The rows of R fall into 3 groups, which share some directions, and each row is roughly a mix of its group's hidden directions.
R, 117 rows:
[[ 14 -46  16   5  39  -1  -3 -23 -18 -23 -11  48  12]
 [ 15  22  19  24 -42  28   6  -7 -22   1   7 -36 -45]
 [  0 -22 -25   5 -30 -18  27  13 -12 -24  42  40  28]
 [ 35  -4 -62 -48   1 -21   5 -10   8   3 -10  -2   0]
 [ 29 -25 -23 -50  27  30  15 -13  12  23  25 -10 -11]
 [  5 -50  10 -43  10 -29 -14   1  39  -6 -15   8 -23]
 [ -7 -50 -24 -21 -17  11  14  25  49  13   1 -10  26]
 [  1  35 -26 -37  15  15  47   8  15 -39  16   5   0]
 [-12 -15   5  36  21 -32 -14  -3   8  28 -57   0  26]
 [-14 -25   2  26   6  -1 -38  -4 -28  17   2 -41 -48]
 [ 42 -37 -28 -20  33 -13   9 -37  -9 -19 -16  15   9]
 [ 22   0  -5  35 -45  -9  -2 -22 -26 -35  10 -40 -13]
 [-54   0 -10  23 -10  42   4  44   2  -4  22 -16   3]
 [-25  -5 -10 -19  37 -18  -8  13  46  24 -21 -12  42]
 [ 28  43  -3 -13 -36 -16  -2 -13 -24  -3  16 -12 -50]
 [  0 -11 -46 -30   2   7  20  24   9 -11 -11  55  24]
 [ -5  25 -49 -13 -14 -25   5  20 -15 -13   9  49  29]
 [  9 -24  24  47  10  -3 -22 -28 -42  17  -8 -21 -27]
 [ 11  36  32  30 -46  16  10  -8  -9  17   9 -39 -17]
 [ -1 -49   3   5 -10  -6 -24 -12   2  -3  41 -53 -17]
 [ 37 -49  -7   5  14 -18  33 -34 -24 -11  23  16  -8]
 [-26  45  32   9 -14  27 -43  19  -1  12  -3  19  23]
 [  0   3  15  69 -17   8  -4 -14 -31  10  -3 -30  23]
 [ 23  19 -39  -7 -11 -38  49  -8  15   7   5 -12  34]
 [-16  -5 -10 -24 -13  13  18  38  30   2  -6  55  33]
 [  8   5  26  23 -23  49 -14  -2 -32 -32 -13  25 -28]
 [ 25 -36 -28 -25  44   1  25 -26  14 -30 -11  -9  11]
 [ 23 -17   7  42  -4   6  -2 -35 -37  11  21 -47  -9]
 [ 18 -12 -22  -8 -16  -8  54   3  10 -35   9  37  33]
 [ 21 -40  14  32  18  23   9 -27 -39 -25  -5  31   5]
 [ 16  63  25 -14 -13   5  25   0   7  -8 -33  22 -22]
 [  5 -43 -36 -18 -16 -16 -29   7  27  35   1 -28  22]
 [ 11  22  31  13 -17  30 -33 -12 -43 -10   3  12 -42]
 [-18  -9  15  -4 -17  37  27  30  34 -28  -8  34  32]
 [-10 -45 -28  23 -11  33 -16   6  -5 -40   0  -9  38]
 [-15   0  64   6   7  -2  20   2  43 -21 -15  11  25]
 [ 30  54  13  20 -29  21   9 -14 -32  -6 -16  29   7]
 [-26  14 -32  -5 -36  12 -22  30  12 -10   3 -51 -24]
 [-19 -15 -29  20  45  13  14   9 -34   1   4  45  26]
 [ 23 -38  -5  28 -38  29 -17   0 -20  29 -26  22  16]
 [ 18   7 -26  -1  21  34   8 -13 -12 -47 -46  20  18]
 [ 30 -13  19  28  27  -8  41 -44 -30  -4  23  -7   1]
 [ 34 -50   6  -6  31  -8 -20 -40 -19 -20  -2  22   8]
 [  1 -28  25 -31  28  17   9  -6  56  16  -4 -34   6]
 [  4 -34   6   1  20  20 -43 -16 -17 -53 -25  17  -7]
 [ 23 -37  -1   9  31  -4  20 -29 -19 -37  -5  39  24]
 [ -5  38 -33   7 -59  -5  -5  28 -17   5   9  24  14]
 [-18  -4 -21 -21 -19 -30   3  24  49 -14  11  -2  48]
 [  1  10  -1 -13 -30 -13 -20   2   6 -61  19  29  36]
 [-35  16   6 -16  -7   4   9  37  53 -20 -28  11  27]
 [-18  25  13   5   8  10 -26   6   2  53  -7 -46 -34]
 [  9  23  -3 -35  34  11  44 -14  23 -16  19 -38 -20]
 [  6  22  15  10 -30  19 -38  -3 -41  26  39   1 -26]
 [  1 -74 -19   8  26   3  -1 -14  -4 -17  21  -5  23]
 [ -8   2 -21 -11 -29  30 -26  34  -6  45   5  40  16]
 [ 15 -30  31   4   6 -40  27 -27  19  16  40 -24  10]
 [-23  24 -18  14 -34  32 -49  24   3   0 -17 -31  14]
 [ -6 -18   1 -30  33 -24  35   8  43 -15 -27  28  13]
 [ 40 -13  -2  13 -22 -25  -3 -27 -25 -17 -11  49  31]
 [-17  14  29  -2  35 -11  31   9  32  17 -24  38  34]
 [  1  -6  26   1  57 -32   2 -20  14  24 -40  15  14]
 [-20   4  -2 -24  31   6  51  26  16  38  12  22 -23]
 [-11  47  19 -11   6  -1  28  15  -6  -2  18  62  10]
 [-14  11  13  11  -3  39 -57   6 -29 -13 -22   3 -35]
 [-21  54  38   6  23   6 -24  -2   8  33 -11 -29  -7]
 [-10 -28   0 -10 -41   5  -6  23  31  39  21 -40 -17]
 [-19  11 -15  19 -53   9 -36  32   8  25 -11  -4  32]
 [ 10  24  -5  35 -22  20 -10  -8 -60   6  27  25  11]
 [ 17  55  47 -14 -14  25 -16 -15  20 -13 -13   0  20]
 [ 20   5   7 -39  17 -26  39 -16  46  10  18 -14  26]
 [-13 -35   2 -25  -6 -29  31  29  44  18 -13  32  -4]
 [ 12  22  -1 -11  50   2 -26 -22   3  15 -58  -6   5]
 [  1 -26  15  19 -14  25 -42 -10 -20 -50 -11 -18 -27]
 [ 20  -6  18  -4 -12  -9  41 -10 -24  -4  53  39 -21]
 [ 15  24   4  -1 -15  10   3 -12  -3  22   6 -63 -48]
 [ 14 -27  -7  23   3 -40 -19 -14 -42   6 -16  49  -3]
 [  7 -24 -16 -34  10  23  49  15  31  13  10  30  26]
 [-20  -9  19 -34  41   6  -7  11  51   7 -15  15  33]
 [  8  45  20   4   9 -11  29 -22 -31 -28  37  -2 -31]
 [-18  22  20  33 -21  32 -21  19 -21  -9 -23  44  22]
 [-40  22  -8  28 -19  40  -1  40   2 -10 -14  15  32]
 [-32  36  42 -10  20   2  31  14  35 -32   5  -7  -7]
 [  8 -44   1   3  25   6  35 -19 -21 -41  37   7 -18]
 [ 33 -50  -4 -26   5 -38   4 -20  18  38  11  -1  -4]
 [-21  36  43  12  28 -33  -3   3   8  -5 -29  37  13]
 [  4 -35  -7  36 -47  33 -11   2  -8 -25  11 -24  27]
 [ -3  -2 -37  17 -38   1 -55  12 -13  23 -11 -15  27]
 [ 14  -7   7 -24 -19 -19 -23 -10  22  24  11 -58 -36]
 [ -8  -6  40  -9  -1  41  16  11  16  30  14 -21 -50]
 [ -9  55 -23  27  16   4  24   3 -27 -23 -15  19  31]
 [-10 -22   3 -16  57  -6  51  -1   9 -12  17  29   3]
 [ 33 -35  17   1  10 -35 -31 -37 -10  40   0 -10  -8]
 [  3 -42   4 -24  22  15  35  -2  46 -36 -11 -10  12]
 [ 41  11  20  -4 -31  -8  42 -30  14 -21  25 -31   1]
 [ 12 -21 -45 -12  22 -14  28 -11 -25 -38  26  30  11]
 [ 31 -30   7 -15  -9 -47  31 -18   3   2  29  38   7]
 [  9 -39  28  38   8  26   5 -23 -26 -45   1  15   9]
 [  2 -31 -11 -30  55 -30  -7 -18  22  22  -2 -29  -8]
 [  6  -9   2  33   3 -29 -30 -26 -32  22   6 -48 -24]
 [  9  -6  14 -21   1   2  40  -1  41 -27   2  32  48]
 [  4  -3   0  29  11 -12 -51 -25 -26   5 -21 -48 -18]
 [  5 -14  -6   7 -12  -7   6  -8  -3  18  18 -66 -50]
 [-15  31 -41 -30  14   9  12  19  23 -47 -24   2  16]
 [  0 -30 -40 -38  13 -32  37  10  21  -2  31  -1  -6]
 [ 15 -29 -46 -25  30  -6 -10 -13  15   1 -29 -42 -14]
 [  8 -46 -15  -4  35 -23 -16 -23  15 -37 -24 -12  30]
 [ -3  -7  31 -21  28 -20  42  -4  12  21  36   0 -42]
 [-28  20  29 -18 -13  -7   3  20  52  -7  15 -46 -10]
 [ -5 -13 -53   6 -21 -34  44  17   8  10  20 -24   8]
 [-32   7  19  21   5 -13 -18  21  -5  30   4  50  42]
 [-27  -9 -22   5 -27  18   1  39  40  29 -27 -21  24]
 [ 17 -14 -31 -32  -9 -18  40  -4  21  -9  31 -39 -26]
 [-15  45 -19   0  -3  16  28  25  -7 -12   0  51  33]
 [ -7  20  -5  20   5  16  35  14 -31  -9  -1  65  15]
 [ 27  15  37  41 -13   9  12 -35  -7  14 -18 -43   1]
 [  6  24   7 -11  42 -19  51 -14  -3 -30   3  39   7]
 [-10  20   2 -12 -18  33 -30   5  19 -24  10 -62 -15]]

Here is one row from each group, named. Which group is each of the other rows in?
[ 13 -40 -34 -25  23 -38  14 -10  -2 -32  18  28  13] => (46)
[-20  13  35   9  15   3 -19  -4  -6  26  21 -48 -46] => (35)
[ 28  -4   8   9   1   2  24 -37 -27 -44  40 -22 -22] => (11)

[  2  33  -5  -3  38   3  19 -14 -45  -6  18   7 -50] => (35)
[-13   8 -42   3 -26   8 -27  24 -22  51  16 -20 -18] => (35)
[-16 -14 -19 -29  19   3   3  19  36 -31 -19  33  44] => (46)
[ 28 -22 -12 -35   8 -13  60 -11  17 -15  28  16  -4] => (46)
[-18  30 -23  15 -37  38 -44  21 -10  -7  -5 -23  14] => (11)
[ 30 -13   1  -2 -37 -20 -35 -12  -9  55   1 -19 -21] => (35)
[-12  25 -36  20 -42  -6 -23  13   0 -16 -11 -53   5] => (46)
[  5  20 -14 -26 -25  45 -39   4  -8 -28  29 -25 -14] => (11)
[-10  -4 -17  16  40  17  -2   1  -9 -11 -38  39  49] => (35)
[  0 -17  -7   4   2 -35  -7 -16  23   7   9 -75   0] => (46)
[ -6  23 -14  -9 -37   1  41  24  12  29  36 -24 -28] => (46)
